In the rows, 128 means zero.
One turn moves every row onto another: examples first, then more rows asked
Boma: [ 80 120 167 105 120 150 148 115 132 117 165 122 129]
Dopi: [ 96 108 142  71 115 157 131 126 115 148 133 126 132]
Poz: [114 150 172  95 128 153 151 112  99 137 147 131 144]
dera: [101 139 140 124  98 124 139 108 117 146 109 142 137]
Logus: [ 85 105 126 120 137 149 175 139 105 124 137 115 101]
sabo: [ 67 122 131 122 153 181 132 109 105 128 137 122 134]
besa: [100 152 129 116 113 123 142 102 119 155 104 126 127]
fad: [ 98 111 125 108 132 134 175 151 107 134 140 115 119]
fone: [ 87 133 128  99 120 183 130  98 106 135 125 137  97]
Vofe: [122 148 124 116 159 136 135  94  97 147 113 144 119]
kilif: [117 101 160 120 156 145 143 112 132 131 115 120 149]
Meboz: [110 103 130 116 156 140 175 141 104 125 137 120 109]
lep: [ 80 151 107 111 137 140 124 127 116 126 150 118 133]
Pid: [113 136 183 112 140 166 156  94 105 124 142 133 123]
neran: [ 77 108 123 131 145 137 133  95 141 124 128 136 100]
git: [108 109 165  92 121 142 150  99 122 121 113  99 107]
zosi: [ 93 123 139 118 115 160 133  87 101 133 116 155  95]
pof: [ 87 150 172 114 115 166 155 102 108 129 144 123 133]
sim: [117 107 124 100 160 117 126 111 130 139 134 147 113]
patu: [ 97 114 166 104 151 158 144 110 118 112 171 135 120]
Vusos: [104 127 129 120 129 152 179 144  94 148 121 122 130]
rudo: [125 111 134 100 146 107 126 112 113 122 141 149 109]
nusu: [ 93 115 143 137 138 139 143 100 149 109 120 111 110]
Feme: [119 133 146 102 105 135 141 116 135 148 106 123 137]
Rog: [ 97 112 138 123 125 163 184 130 100 141 114 123 107]
nida: [ 84 111 137 141 138 128 135  95 126 105 133 135  98]
nipe: [101 136 131  79 153 160 131 111  81 126 144 115 113]
Tivef: [101 129 163 104 143 138 144 124 122 122 169 128 149]
tuk: [116 115 133 113 145 159 178 134  87 144 121 132 112]
nuvu: [ 92 147 140 129 150 137 146 112 110 120 124  93 149]
vepep: [ 76 130 107 106 126 120 125 122 132 144 141 134 126]
lonas: [120 143 135 136 170 157 136 104 111 132 117 136 137]
Vutil: [ 95 134 133 113 124 155 139  80 110 140 106 137  87]
Zuvis: [129 112 134  76 145 136 126 115 121 126 141 133 101]
bezi: [121 140 134 129 152 138 130 102  91 139 120 160 132]
mizup: [ 76 138 114 113 116 115 124 121 114 126 148 134 124]

besa moves to sim
nipe moves to sabo
And these:
lep moves to lonas
bezi moves to nida
Poz moves to patu
Rog moves to fad

One turn moves every row onto another: examples first, then more rows asked
ros: [142 112 100 132 118 127 105 128 120 124 133 132 117 130 115 122 108 100
 144 140 148 104 128 113  93 115 141 150 125 129 122]
luzat: [147 140 148 137 139 142 125 128 147 158 135  99 126 123 155 107 103 123
 124 126 141 133 118 124 148 132 165 122 118 101 143]
lepi: [113 118 121 146 116 124 135 140 158 151 160 114 141 131 119 128 121 147
 155 144 106 130 141 137 136 140 117 117 157 102 132]
zoki: [103 180 125 118 128 114 141 109 131 141 108 142 100 121 139 119 140 109
 100 115 113 143 103 112 131 125 114 143 130 124 110]
dut: [149 138 148 131 145 140 102 138 123 164 130 125 133 133 134  91 107 120
 124 119 130 110 127 123 162 114 117 121 138  96 133]
lise: [106 170 121 105 128 127 141  93 116 118 119 128 121 120 136 117 131 114
 100 133 112 129 110 109 160 124 140 137 123 143  97]
manem: [137 131 129 126 120 104 132 136 138 114 145  92 143 147 140 154 142 119
 130 119 134 153 151 102 128 118 160 145 108 116 135]
tuzan: [114 126 114 100 134 102 131 148 145 108 141 109 125 137 117 159 139 135
 138 108 138 144 162 116 134 120 118 130 103 136 147]
nodel: [133 130 101 124 130 131 121 130 141 151 114 113 141 125 115 109  99 146
 143 113 105 149 145 134 142 117 155  92 148 106 127]
Mugol: [ 99 156 137 100 119 114 148 127 119 137 101 130 132 118 129 116 137 121
  86 137  88 124 126 129 128 141 126 139 160 139 113]
fus: [137 150 126 136 173 113 133  92 141  92 125 132 147 137 125 108 131 144
 111 110 125 133 111 110 115 118 152 130 132 127 126]
foga: [142 151 122 145 166 112 121  97 135 104 114 139 130 133 108 112 142 138
 115 105 142 131 107 112 109 122 121 137 150 106 136]
fov: [120 131 141 107 148 135 118 128 150 159 154 129 122 117 114 100 121 131
 141 114 131  96 146 127 161 126  94 122 134 127 139]
pivum: [121 135 129 137 171 118 138 100 141  76 148 128 146 136 125 124 132 156
 115 135 130 120 112 121 124 133 129 130 126 133 133]
zib: [119 133 141 115 143 136 143 117 176 154 159 104 117 108 133 116 116 136
 141 121 141 119 138 128 149 145 142 124 113 132 151]
Dis: [145 110 151 116 119 132 154 147 137 131 129 145 147 134 148 135 111 135
 120 124 135 137 142 152 138 131 120 104 113 159 146]
dige: [169 121 140 133  96 121 147 128 130 156 112 150 146 123 115 116 137 104
 135 108 147 119 137 124 139 137 134 125 149 138 141]
gima: [104 163 135 129 125 132 142 115 122 131 116 126  89 122 137 134 142 119
 102 141 123 122 114 111 109 141  88 131 118 113 111]
Roke: [127 126 109 128 116 128 114 127 149 160 134 117 134 132 108 122 119 144
 147 116 115 157 142 142 140 120 115 117 170  96 133]
puti: [119 121 111 143 130 127 141 143 149 139 142 112 148 124 125 116 102 149
 151 141  96 124 143 128 136 137 157  93 135 113 124]
mirud: [107 145 132 103 113 135 148 119 114 130  94 106 116 114 126 134 134 129
  85 150 110 127 129 135 115 157 127 131 149 128 121]
vek: [107 152 128 117 125 144 141  99 105 109 125 112 108 122 133 131 133 124
 103 157 122 109 122 109 138 141 116 126 111 131  97]
Zuli: [108 148 136 101 112 130 143 120 106 127 103 113 134 122 132 128 133 125
  82 153 100 127 122 134 136 146 131 141 158 133 112]
kegav: [147 116 135 129 107 122 151 155 133 138 118 158 137 121 123 134 123 119
 134 126 151 120 124 147 151 148 112 117 136 144 158]
zaz: [ 99 154 133 103 120 121 153 126 126 139  93 122 113 111 123 124 139 126
  89 133  99 123 131 130 107 152 121 130 150 134 121]
Loma: [146 138 121 143 124  94 118 162 113 121 122 120 151 149 126 131 140 104
 132 116 125 124 139  91 142 111 148 139 126 100 128]
ronu: [134 119 117 132 126 116 115 128 145 135 145 137 118 138 138 121 110 105
 136 126 131 127 132 117  70 103 140 152 114 136 123]
meku: [167 116 156 119 108 132 149 118 134 147 125 135 155 137 140 118 124 119
 120 106 129 137 156 129 125 121 142 113 127 152 130]
sovat: [115 122 108 111 134 109 111 136 149 122 154 151 125 138 140 126 100 112
 134 127 128 142 119 134 107  97 133 158 118 154 131]
rabu: [125 116  90 113 127 121 103 135 123 111 141 147 124 130 117 127  98 107
 143 141 147 118 114 131 131 107 136 155 129 148 130]
temum: [127 136 124 144 164 118 126 105 136  87 135 135 128 135 108 127 142 149
 120 131 146 117 107 123 118 137  98 139 146 111 141]
zuv: [122 135 106 116 138  92 117 171 120 113 120 137 133 138 104 136 136 120
 139 106 129 116 151 104 147 114 107 126 120 118 141]

zaz moves to mirud
zoki moves to gima
And these:
ros moves to rabu
pivum moves to fus
Loma moves to zuv
puti moves to nodel
kegav moves to Dis
luzat moves to dut

One turn moves every row onto another: examples first, then more rows asked
W: [129  98 133 114 101 142 116 114 102 140 131 137 128 103 145 147 114 116
 159 155 139]
N: [115 142 115 123 123 147 106 138 156 123 118 112 156 103 131 105 147 114
 138 155 148]
Y: [108 167 128 109 139 142 130 130 157 129 119 124 128 144 131 112 138 117
 116 102 117]
Q: [113  92 132 122 117 127 100 129 120 130 108 125 149  98 142 145 108 124
 165 145 134]
L: [106 163 116 132 146 140 125 137 141 132 141 119 136 148 134 116 145 132
 107  97 124]
R: [120  97 132 136 124 113 120 132 106 140 137 141 140 104 151 134 103 115
 150 166 142]
U: [121 143 118 110 129 143 125 139 126 133 143 112 145  98 156 106 144 114
 131 169 151]
T: [108 161 131 130 136 143 135 139 151 139 137 125 125 149 134 102 151 149
 116 113 138]
V: [124  88 121 131 102 144 115 132 118 132 121 134 138 101 153 153  99 115
 149 148 134]
J: [109 112 149 125 119 135 150 126 133 151 122 144 107 142 140 153 125 140
 133  92 110]
C: [111 112 144 129 112 123 148 112 117 152 130 156 110 139 139 152 102 114
 132 111 109]
A: [105 142 115 142 131 123 117 136 141 142 146 116 151 108 143 100 148 130
 125 158 162]
M: [103 122 144 117 111 136 133 100 102 153 129 135 122 143 129 155 123 135
 137  94 110]
K: [124  83 146 135 113 133 132 138 112 139 115 141 140 111 145 156 112 118
 150 156 127]
B: [ 94 168 129 113 140 138 142 125 126 145 141 110 139 138 139 115 153 133
 108 109 123]
E: [123 131 128 140 130 141 118 150 130 127 130 121 159 118 138 104 138 127
 133 178 155]
X: [106 117 145 108 133 124 125 122 122 135 109 138 122 139 141 153 100 128
 142  91 103]
F: [112 112 132 127 117 135 125 115 123 143 123 138 117 145 142 163 111 135
 129  81 116]
G: [119 139 105 135 132 149 116 154 136 121 140 115 157 104 146 106 134 111
 127 163 142]
D: [ 96 157 126 135 119 132 146 116 153 153 139 132 122 143 131 119 148 129
 106 103 129]

E moves to T
Q moves to N
M moves to W
And these:
C moves to R
G moves to L

One turn moves every row onto another: examples first, then more rows asked
suti: [151 133 130 159 150 112 103 130 128 149 135 132]
koves: [147 161 180 144 150 115 133 121 130 146 139 134]
lofif: [145  96 133 126 158 115 132 118 146 121 118 162]
tise: [115 163 163 137 137  96 122 121 111 148 116 122]
vog: [138 161 159 133 141 100 115 129 110 158 131 133]
nenub: [128 108 157 126 174 117 127 114 141 109 142 161]
posu: [124 155 160 131 119  94 135 133 102 135 105 121]
zege: [139 104 160 117 156 116 147 129 130  94 131 160]
turu: [142 164 160 140 132 102 123 137 111 153 132 139]
nizu: [147 156 161 125 125 100 131 142 100 145 121 132]
Gisu: [ 96 132 152 123 162 119 131 112 121  89 128 140]
Tet: [ 97 117 131 130 155 117 120 112 120  92 122 137]
Tav: [162 115 142 132 128 134 155 140 134 113 111 124]
pano: [154 162 177 140 158 118 136 134 125 136 142 136]
gug: [149 155 153 138 119 101 127 145 105 145 124 137]
fakiz: [ 98 120 159 134 166 121 138 108 133  97 121 118]
nefed: [104 121 148 128 151 127 143 113 139  87 121 118]
bimit: [145 144 172 133 164 140 149 120 150 128 134 128]
tamis: [165 135 156 139 113 110 147 144 113 126 115 130]
beze: [104 121 142 121 146 117 137 121 114  80 117 138]
nesu: [170 131 144 140 123 111 140 154 110 122 118 131]
pom: [104 115 140 130 147 126 139 114 138  88 119 117]
gabus: [101 119 143 132 154 127 135 109 142  92 123 118]
medi: [149 128 131 161 134 109 106 123 128 152 127 128]
tuz: [101 105 138 139 154 118 131 112 131  97 113 115]
fisok: [144 144 139 136 125  97 112 137 104 155 120 130]
zeto: [150 106 153 115 154 117 153 126 141 110 117 163]
Fopor: [119 146 141 141 124  93 114 126 107 146 107 120]
Bufen: [135  90 135 128 155 114 125 124 133 103 129 158]
Seme: [144 152 143 146 126 100 113 138 111 155 128 136]
kivit: [140 113 156 121 173 119 139 113 150 123 128 164]
guliz: [107 113 154 128 150 120 149 120 125  87 111 116]
puvag: [144 114 125 151 154 134 117 117 151 140 125 124]

pano moves to suti
koves moves to medi
zeto moves to kivit
And these:
zege moves to nenub
fakiz moves to tuz
pom moves to nefed
vog moves to fisok
Seme moves to gug
posu moves to tise
puvag moves to Tav
beze moves to Gisu

One turn moves every row onto another: examples first, then more rows asked
Rud: [122  97 116 117 137 111 125 154 178 133 124 132 122]
todus: [128 154 119 102 116 135  98 139 160 118 155 123 122]
Vura: [ 89 150  92  94 122 113 151 134 142 123 158 148 111]
der: [105 160 106  95 100 127 128 146 132 116 162 136 123]
buzev: [121 100  95  98 129 116 142 168 157 103 121 158 119]
gab: [114  85  93 133 118 135 131 106 147 111 127 137 129]
buda: [138 122 102 120 107 120 112 162 153  94 119 150 145]
dusub: [104  89 116 111  97 130 120 145 155 118 151 134 134]
kolo: [ 91 149  96  94 119 119 152 128 134 115 162 149 119]
fasen: [130 157  83 125 124 140 127  98 129 106 133 135 120]
Dek: [103 157 113  89 110 117 123 154 151 122 162 131 114]
vol: [102 144  87 112 131 125 155  98 127 111 144 137 111]
luk: [102 163 112  85 118 118 139 142 134 125 155 135 117]
guze: [128 115 101 134 119 124 133 167 144  95 106 156 131]
Bizit: [140 162 113 107 130 143 103 120 149 116 142 136 132]
tolut: [128 102 113  97 120 115 134 166 151 105 115 114 100]
fogaz: [137 164  98 115 139 135 123 101 136 113 125 128 119]
rafo: [109  84 117 134 114 143 127 145 152 115 135 142 129]
Nefid: [128  80 115 106 128 138 119 141 166 113 130 129 117]
lib: [134 108 108 123 143 107 126 153 175 122 108 134 121]
dibom: [119 114  98 131 118 119 143 169 141  98 109 159 129]
Lagu: [110  76 101 106 132 130 144 134 156 116 130 138 109]
Metam: [104  82 109 137 118 141 135 136 149 114 131 145 126]
Lor: [116 103 114 112 134 100 137 158 169 132 119 123 111]
ruke: [111 150  91 111 140 131 145  92 132 124 138 136 113]
doz: [ 93 152  89 101 109 126 148 125 126 119 160 146 118]
Razo: [107 160 115  89 108 121 129 150 139 112 162 133 121]
tozuz: [115 106 101 116 142  97 145 156 169 127 113 141 117]
rab: [131  99  98 110 132 116 145 141 145 102 101 117  96]
Tuso: [116  94 102 123 145 107 141 137 171 131 116 137 117]
mis: [ 96 154  92  96 131 122 153 119 132 126 149 152 119]
Sakub: [113 114  77 121 117 108 150 144 139  98 115 163 132]
Ber: [ 99 144  80 113 136 121 152 101 140 120 141 141 106]
Pev: [143 101  93 111 138 125 128 151 161  97 108 154 122]
Bon: [132 156  88 122 136 132 133  95 134  99 128 132 117]
bufub: [129 151  83 125 142 130 129  93 144 109 125 131 110]
Vurip: [112 105 118 130 107 121 140 158 134 108 112 110 104]
Rubuv: [143 155 107 118 129 144 105 110 148 102 142 132 130]
buta: [119 105 112 136 112 124 140 147 133 105 105 109 104]
vison: [139 157 101 120 116 147 104 112 139 108 143 132 129]
limik: [105 151  80 115 121 131 149 101 123 113 143 138 112]
vip: [126 159 115 105 101 140 105 135 140 113 157 125 126]
sadip: [129 103 106 126 143 105 134 139 169 127 106 122 111]
tabe: [138 114 105 130 107 119 121 131 138  98 104 103 114]
beva: [119 157 125  92 117 135 111 135 146 127 159 126 125]
bov: [143 156 102 120 133 139 101 113 158 108 134 130 123]
Boz: [128 155 125 100 112 139 104 134 148 110 159 121 125]
Mul: [103 112 103 109  96 102 149 153 130 109 123 112 107]

Lagu moves to rab
Lor moves to tozuz
And these:
Dek moves to Vura
vol moves to Bon
buda moves to dusub
der moves to doz
ruke moves to fogaz
dibom moves to Metam

